Each path below is one point turned by a fixed rotation once a step. After each direction that follows a path, write how fast that rotation turns it, in degrees per step (0 if it stays still).
Each turn is a multiple of 5 degrees from 10 to 175, or 0.
Each row of a path follows its step; steps can be skipped.
Rotation 1:
step 0: [ -6  11  -3 -14   7  11 -12  -4   6  -2  -9  -9  -7  -2  -1   5   3  -5
   6  -6  -8  11  -8 -11 -20  -7  -1  -7  -3  -4   6  10  -1   1 -13  -8
  -2   5   2  -3   6  12 -13   0 -14  -3]
step 1: [  1  -1  -1   2  -5   9 -23  -3   6  -5   8   6 -20  -1  -2  12  -9  -3
   4   1   0   1   1  -2   6  -1  -1  -4 -11   0  24  -3 -12 -13  -3  -5
  -1   1  -5   1   9   2   8  -3  -1 -11]
step 2: [  0  -6   0   1  -8  -1  -9  -7   3   9   6 -13   9  -5   9  -6   4   3
   5   4  -5  -3   1   5  -7  -7  -3  -5 -17   5  17 -13  -1   2  -6   2
 -13 -18 -14   4  11  -5  -2  -6 -11   7]
step 3: [  0   7  15   3  19 -13 -12 -11   2  18   8  -7  -4  -7   3  12   5  -9
   1  -6  -3  -2  -3  -7  -5 -11   1   1  -2  -3   8   5  -7   8 -12  -6
  -8   1   7  -5  -5   1  -5 -12  -3   8]
step 6: [ 16 -12   6  11   4  -6  -6   0   3  19  -3  -3  -2  -8   4  12   0   8
  -4   2   8  -2   2  -1 -19  -6  -2  -2  -7  15   9  -9  -2   0 -10 -10
  -1 -10   8  -5  16  -3  -5   2  -6   0]
step 7: [  2   1   1  -9   9   0  -6  -5  -1   8   7 -12 -13 -11 -10  -1  18   2
   1 -10   2   7  -4   4  -9  -5  16  -3   6  -5  15 -13   1   6  -6  -2
  -1   4   0 -15  -3  -7  -6 -12  -5  -9]
step 8: [ -7   8  -1   3   9   7 -18   2  -3   6 -15   4   3  -2  -9   2 -10  -3
  10   4  -1  -7  -8  14  12   3   0  -3   1  -9  13 -17  -4   5  -9 -10
  -8   9   8  -1  10   2  -5  -2 -11  -9]
step 9: [ 10  -6   0   2  -4   3 -18  -5   3   7 -10 -13  -7  -7   7  -7   1   6
   0  18  -5 -11   7 -11  -4  -4   8  10 -17   3   8  -8  -4   7  -3   3
  -2   8   8  12   4   2  -6   5  -3  -9]
step 10: [ -1  -9   4   2   9   5  -7   1  -8  15   3  -2  -6   1   1   4  -1  10
 -12   1  -7   7  -2  -9  -7   6   5   0   4  15  21  -3  -3  15  -3 -13
  10  -6  -6   0  -3   4 -13 -12 -12   2]
step 11: [  5   6   2   4   1   9 -13  -3 -10   9  11  -9  -9 -11   9  -3  -3  -7
  16   7  11  -9  -7   6  -6   4   7 -16  11   0   2 -14  -5  -1   0  -9
   0   0   1 -10  -9   5   1  -9 -10  -7]
step 12: [ -2   1  13  -4   1   7 -13   5  -4  -7 -17 -12  11   1  -1  -3  14  -5
   5   7   3  -4  -2   5   4   0  10   0  -9   5  11  -1   0  -6 -14 -16
 -12  -4  12   9  -5   8  -2  -8  -5  -9]
step 14: [ -5  -8  -5  -1   2  15   0  -1  -8  15   8 -17 -20   5  10   2   2  -3
  -1  -4   1   4  -2   6   6   1  -3   1 -10   5   3 -12  -6  12  -5  -7
   1 -19  -1  -8  -2   2  -6  -1  -2 -15]
[-1  3  1  1  3 -2  2 -1 -1  4  0 -3 -4  5 -3 -3  0  6  2  3  2  4 -1 -4
 -1 -1 -4 -4  1 -3  0  1  1  0  0  0  1 -3  2 -5 -3  0 -1  0  1  0] -> 100
[ 0  1 -1  2 -3 -2 -4 -1  1  2  6  0  3  2 -1 -5  1  2  0 -2  3 -2  0  1
 -1  4  3  2  0  4  0  3 -1 -3  0 -4  1  0 -3 -7  4  2 -1  1  1  0] -> 80
[-1  1 -3 -3  4  2  0  2  3 -1  1  3  1 -1 -1 -1  7 -3 -4  4  1  1 -3 -5
  4 -1  1  3  0  1  0  2 -2  1  1  1 -5 -5 -1 -2 -2  1 -4  0 -1 -2] -> 155
[ 2  1  2  1  0 -2  3  1 -3  5  5  1  2 -6 -2  1  4 -4  1  2  2  1  3  2
 -1  1 -3 -5  2  3  3  0  2  2  1  0 -1 -1 -4  2 -1 -3  3 -1  0 -1] -> 85
[ 0 -1 -4  4 -1 -2 -1 -2  0 -1 -2 -2  0  1 -5 -3 -5 -4 -6  1  4 -1  2 -2
  1 -4  2  0 -2  3  3  0  3  0 -3  3  3 -4 -1  2 -1  0  2  1 -2  0] -> 95
[ 4  0  0 -3  3 -5  2  1  1 -1  0  1  2  1 -1  0  0  0  4  0  1  0  2 -2
 -7  0  2  4 -3  2  1  7 -2  2 -4 -1  0  0  4  4 -2 -2 -2  1  0 -2] -> 115
Rotation 2:
step 0: [ -6 -16   0   2   7   9  11  -3   6   1   3   8  -5  -5   8 -10   2  -7
   7   1   2  14  -2  -1  11 -15   6  -9   4   2  -2   0  -3  -4   7   7
  -7  12  -5  16  14  -2  -2  -9 -10   7]
step 2: [-11 -19   0 -10  -7   1  -4   1   2  -8   2  -5   7  -3  13   1   1  -3
   3  -2  -2   4 -14 -11   2  -9   2  -3   7   8 -16 -11   5   0  -8   7
  -4   6  14  13   5   2  -8   2   4  -9]
step 3: [  3 -16  12  -3  -6   6   9  -5   4 -13  -9  16  -4  -1   0   4 -13  -3
  11   1 -15   8   7   4   8  -8  -5  -2  -5  -4  -8   6  -6   2 -13   3
 -12   4   0  10   2  -9  -6  -2   4   2]
step 4: [  2  -1  -4 -14 -14 -12  -8   7   4 -11  -6  16   3   0  10   6  -3  -8
  -6   6 -10  -1  -9 -10   6   4   4   0  -7 -13 -16  -5 -14   3  -5  -5
   1   0   5   3   0   2   0   7 -10  -5]
step 5: [  0 -21   5  -3 -11   3   6   9   7   2 -11   2  -1   1   7  10  -1 -10
   5  -8   1  -3  -9   0 -12  -2   7  -4  -1  -6   0 -10  -3   9  -8   3
  -5  12  -8  16  15   8   3  -1  -2   5]
step 6: [  3  -3   7  10   4 -11  -8  -2  14  -4 -21  20  -2   3   6  12  -8  -8
  -5   5 -12   3  14   2  -3  -7   3  -2  -2  -9  -4  -7  -1   3   0  -4
  -1   2  -5  -3   1   9  -9   2   6   6]
step 7: [  2  -6 -10   2 -15 -13  -3   2  13   0 -10  -2   7  -1  15   0   2   7
  -9   8   4  11 -12   5  -3  -7   3  -8  15 -11  -6 -11   3  10   3  -7
   0   6   4   8  -2   7  -1  11  -4   4]
step 10: [ -9 -12   2  -2  -1   2   5  -2   4   3   5  -4   1 -11   7  -4  -8   3
 -13   3   6  10 -11   5  -3  -4  -3 -12   7   0  -2   0  -3  10  12  -3
 -13  -1  -6  16  24   1  -3   5  -7  -6]
step 11: [ -9 -16   5   7  12   4  -4   5   5  -5   2   9  -2   0  -2  -3 -13 -10
 -15   2 -12   3   0  -2  11 -12   0  -1  -5   8  -3   9  -8   9   8   3
  -7  -8   9   0   3  11 -12   0   8   7]
step 12: [ -5  -3  -4  -1  -5   0  -1  -6   9 -16  -7  -1   3 -14  10 -12  -2   3
   3   2  -8   2 -13  -4  17   0   1  -4   6   3  -4 -16 -14   2  12   7
   1  -2  11  14   3   1  -9   0   0   0]
step 13: [ -3 -26   5  -2   0  -3   5   3  -3  -4 -10  16   3 -10   0 -15   1  -1
   4   2  11   3   0  -1  15  -2  -3   1  -6   1  -7   8  -6  -2  -6   2
 -16   4  -5  10  14   3  -2   2  -5   3]
step 14: [ -2 -14 -13  -4   2  -5  -3   3  -5  -3  -9  18  -1   4  12   5   5  -1
  -4   3 -21  -2  -8  -9   7 -11   5   2 -12   6  -6 -11 -12  -5  -5   1
  -7  -5   6  -1   2   5  -3  -8   5   0]
[-4 -3  0  4  1  2  2  2  1 -1  2  2 -1  1 -2 -1 -1 -3  4  0  6 -2 -1  2
 -1 -3 -4 -1  1  2  3 -3  1  5 -3 -1 -3  4  0 -3  2 -5  1  1 -4  0] -> 140
[ 4  3 -5 -1  0 -1  0  1  2  1 -4 -1 -2  6  5  1 -1 -1 -2  2  4 -3  3  4
  0 -2  2  1 -1 -2  3  0  3  2  2 -3  0  4 -3  1  0 -1  2  1  5  1] -> 35
[ 0  0  4  0 -3  5  7  0 -1 -1 -5  2 -1  0 -2 -1  1  0 -1  2  2 -1  3  0
 -2  1 -1  0  2 -2  0  6  2 -1  0 -1  0 -4 -2  0  6 -1 -4  0  2  2] -> 145
[ 0  2  2 -3 -4  1  0  0  1  0  1  2  1  4  1  4 -2 -3  2 -4 -2  2  3 -3
 -3  0  1  0  1 -4 -5  0  4  0 -6  1  3  4 -1  1 -2 -3 -2 -1 -3  0] -> 25
Rotation 3:
step 0: [  7 -10  -7   5   0   5   0  -1   1  13  -9   0   2   4   1  -2  14   5
   2   6   1  12   6  -9  -8  21  -3  -1 -20  -9   1  14  -3 -15   8  -5
   2  10  -9  -8  13   2 -11  -2   0 -12]
step 1: [  2  -2  -5  -7  -6  -3  -4   9  12  -5  -9  -2 -13  -8   4  -2 -14   3
   4   1   6 -17  -3  -7   2  10 -14 -20   6   5   3  -8  21   4  -1  -9
  -8  -2   2   1   2   7   9   6  13   4]
step 2: [ -2   3  -5  12   2  -8   9  -3  -2  -7   7  13  13 -11  -6   4  -4 -15
   2  -5  -6  -6  12  -4  -3   1   8  14  -5  -8  -5   9   1  -9 -21  -6
   7   1  -6  -7   6   4  -1  17   7   7]
step 4: [-10   2  14   1  -4   7  -7  -3   1   0  -4  -8 -10   9  -2   2 -12  -5
   2 -11   3 -12  -8   5  -6  -9 -13   1  16  -1 -10  15   0  -1  -9  16
 -12   3  -1  -6  -3   9   6  11   5  15]
step 6: [  7  -7   3  -5  -3  14  -3 -16  -2   2  10  -4 -16   3   4   8   1   8
  11  -1   7  20  -1  10   1  -3   3   9  17   1  -2 -10  -7   0  13   2
  -3   2  -6   4 -18   2  -2   6  -2 -14]
step 7: [ -8  -3  14  -2   4   7  -3  10   1  10  -7 -19   6  -8   2  -9   7  -3
 -10   1  -8  -2   9   6   5  -4  -4   1  -1   2  -6   8  -5  13  -1   8
 -18   7  12  22   6  -9  -1  -5   8   4]
step 8: [ -2   1   7   7  -5   2  -7  -1 -13   1   4   4 -10 -10   2  -7   0  -9
   0  -3  -6   7   6  -2  -9  15   2   6 -12   2  16 -16   4  -2  12   4
  14  -3  10 -17   4 -16  10  -5  -4 -13]
step 9: [ 13  -5  -1  -5  -4  -7  11  -3  11   4  -6  -5   4  -1   0   0  -6   9
  -7   5   3   0  18 -12  13  11  -2   5  -3   7  -7  -1   0   3  18 -10
 -13  -1  -7  -3 -22   1 -10   3  11  -4]
step 10: [-10  12  -9  11 -14  13  -2  13   9   1  -3   0  -5  -6  -5  -2  11 -16
  -5   4   1 -15  13   7  12  -9   0  -9  -4  -9  10  -2  10   3 -12  -6
  -4   1  -1  -3  12  -7  -8   2  -4  -3]
step 11: [ 17  -1  -4  -9   3  -8   9  -8  -8   2   4  12  -4  12  -8   1   8  -4
 -11   2   7   0  -2  -7 -17   6  -5   1 -12  20  -3   1   5  -2  -4  -4
   7   2   4 -21  10  -3  -1   6   3  10]
step 12: [ -5  -5  -3   4  -4   5   1 -10   2  -9 -12   9  16  16   4  -7 -16   2
   4  -4   9  -9  -5 -14  20  -9  -9 -10   8  -4   1  -3   6  -6  -3  -5
  -5 -12   0   3 -12   4  -7   7  -9   4]
step 13: [ -1  -4 -18   2   2   2   2  16   5   8   8   5  -6  -9   4  10  -3 -11
   4  -3  -9   2 -13   7  -5 -27  -1   8  -4   5  -5   7  -5  -7 -11   8
   3   7 -10  -5   5   1 -10  -3  -8  11]
[-4  1  0  0 -3 -3  1  2 -1 -1  1 -3 -1 -2  0 -2  3 -4 -2  1 -6  4 -1  0
  5 -1  0  0 -3 -2  3  2 -3 -7 -2 -2  1  0  0  1  2 -1  1  3 -4  3] -> 135
[-1 -1  1 -4  2 -1 -2 -2  1  5  0 -2  0  3 -2  0 -4  3  0  1  3  4  3  2
  2  2  0 -7  1  2 -1 -3 -3 -3  3 -4  0 -1  1 -2 -1  4  1  4 -1  1] -> 130
[-4 -2  3 -1 -1 -5  0 -1  3  5 -3  1 -2  0  5  3  2 -1 -4  0 -2  6  2  0
 -2 -1 -1  1  1 -4  0 -4  2  3  1  3  1 -2  1  2  0  0  0 -1  2 -4] -> 40
[ 1  1  1 -3  0  3 -1 -2 -2  0  4 -4  1  5 -1  3  5 -2 -3  0  2  0 -1  1
  1  1 -4 -3 -4 -2 -2  4  2  3 -2  3 -1  4  3  0  4  0  3  0 -1 -4] -> 100
Rotation 4:
step 0: [  8   0  15  11  -7  10   3  -1  -4  -7   0  -2  -7  10  -5 -10  -6  -7
 -11   7  -5  -4 -13  12   4   1  -5 -18   7 -10   9   4 -13  16  -8   3
  -3   1 -25  -5   5   2   0   1   2  -1]
step 1: [ -1   0   7  -2   7   4  -8 -12  -7   9  -9   4   9  -2  -6 -11  16   0
  12  -5   7   4   9   2 -11  -7 -19   1  -3   5   2   5   2 -15  11 -10
  12   9  -4  11   3 -13  14   7   5  -4]
step 2: [ -6   1   4   1   4 -10   7   0   2   5   6   5  -5  17  -1   3  -9  -7
 -12   5   0 -17  -6 -20   0  -7   1   8 -16  -9   7   8  -5   4  10   6
   9  -1  13 -14  17   0 -10   0   1  -9]
step 3: [ -4   7  -5  -3  -3 -16  -3  10  -3 -16 -27 -12   0   3  11   3  -2  -7
   4  -7   1  -2   6   7   8   1  -3  -3  -2  -3  12  -2  -9 -18  -5 -11
 -12   3  -4  10  -5  -1  -4   1 -12   5]
step 4: [ -2   6   6  -6   8  -5   0  -7  13  15  14 -12 -11   1  -7   1   3 -20
   1  -3   7  -6   4   7   3   4  14   3 -11  17   5  -8  11  14   0   7
   7  -1 -10   4 -14  -3   0  -1   8   2]
step 6: [  3  11  10  -4  -3  19   6  14  -5  -6   8   3   1  -5   4  -4   0   9
 -11  -8  16   5  -6  -4  -2  -4  21   7   6   6  19   0  -3  -7  -2   3
  -6 -15   2  -1  -6 -12  -5  10   3  -8]
step 7: [ -3  10  -4  -9  -9  -3  -6  -1  10  -3  -5  14  -1   4   2  23   4  11
   7 -12  13   5   8   1   1  -3 -10   0   8  -4  -9  -6   5   3  -2   5
   7  18   7  -4  -9  12   5 -15  14  -1]
step 8: [  3  -2   1  -7   4  10  12   4   9   4  -1  -7 -10   7  -6  -6  -8   2
   6  15 -20  -8  -4  -1  14  15   6   9  20  -2 -12   3  -6  -7  -9   1
  -3  -2   4 -15  -4  -7  -1  13   6   1]
step 9: [ -5  -7  -1  -2  -5  -4  -2 -14 -29   0 -11   8   7  -6   3   4  -6   8
  15  -1   3  16  -3   5   7   8   6   3  -7   2   0  -6   6   8   5  15
 -11   2  -5   8   2  -7  16   1  -5  -5]
step 10: [  0  -4 -12   9  -7  -1   6  -1  21   9   4   6  -8   1   5  -4   5  -4
  -7  22   3  10  -3   0 -22 -18   1  -1   2   8  -4  -8  -5   5  -3  11
  -4   8   3  -2  10   0  -6  14   4  -2]
step 11: [-10  -9  -6   3  11  -1  -3  -4  -3 -11 -16  -4   3   5  -7 -10   2  19
   3   5   8 -10  -9  -4  -9   7  11  -8   3 -10   0   1  -7  -7   0 -11
  11  -5  -5   3  -2  24  14  -6  -8   2]
step 12: [ -9  -1   8  -3  -5   3  -4  -9 -15   4  19  -1  -1   1 -11   2   2  -8
 -17   9  11  -6  18  -1   3  -2  -4   6  -1   0   1   8  -5  -6  -1   2
 -17  12 -15  -7  -2   0  -5   8  -2  17]
[-5  5  1 -1 -1 -3  2 -1  1  6  3  2  2 -1  0 -3  4  0  1 -3  0  0 -2 -3
  3 -4  0  1 -3  2 -3  1  2  2 -1  1 -4  4  0  0  1  4  0 -1  3  1] -> 135
[-2 -1 -2  3 -1  1  5  0  0  3 -1 -3  4 -4  0  1 -1 -2  0  1  1  1  1  2
 -6  0  5 -8  2  2  1 -1  2  2  0  0  0 -4 -4  2  2  4  0  1  1  2] -> 65
[ 0  1  5  1 -2  0 -3 -2 -1 -1  1 -3  5  0  2 -2  3  1  4 -2 -1  0 -5  2
  3  1  7 -1  1  1  2 -2 -1 -6 -2 -3  1  1 -2 -1  0  0  1  4 -4 -1] -> 135
[ 5 -1 -1 -1 -2  1  2  1 -3  1  2  4 -6  0  0  2  6  2  4 -1  1 -3  5  3
  0 -3  4 -3 -1  1  2  2  1  1  0  0 -1  3 -1  4  2 -2  0  1 -2  1] -> 125
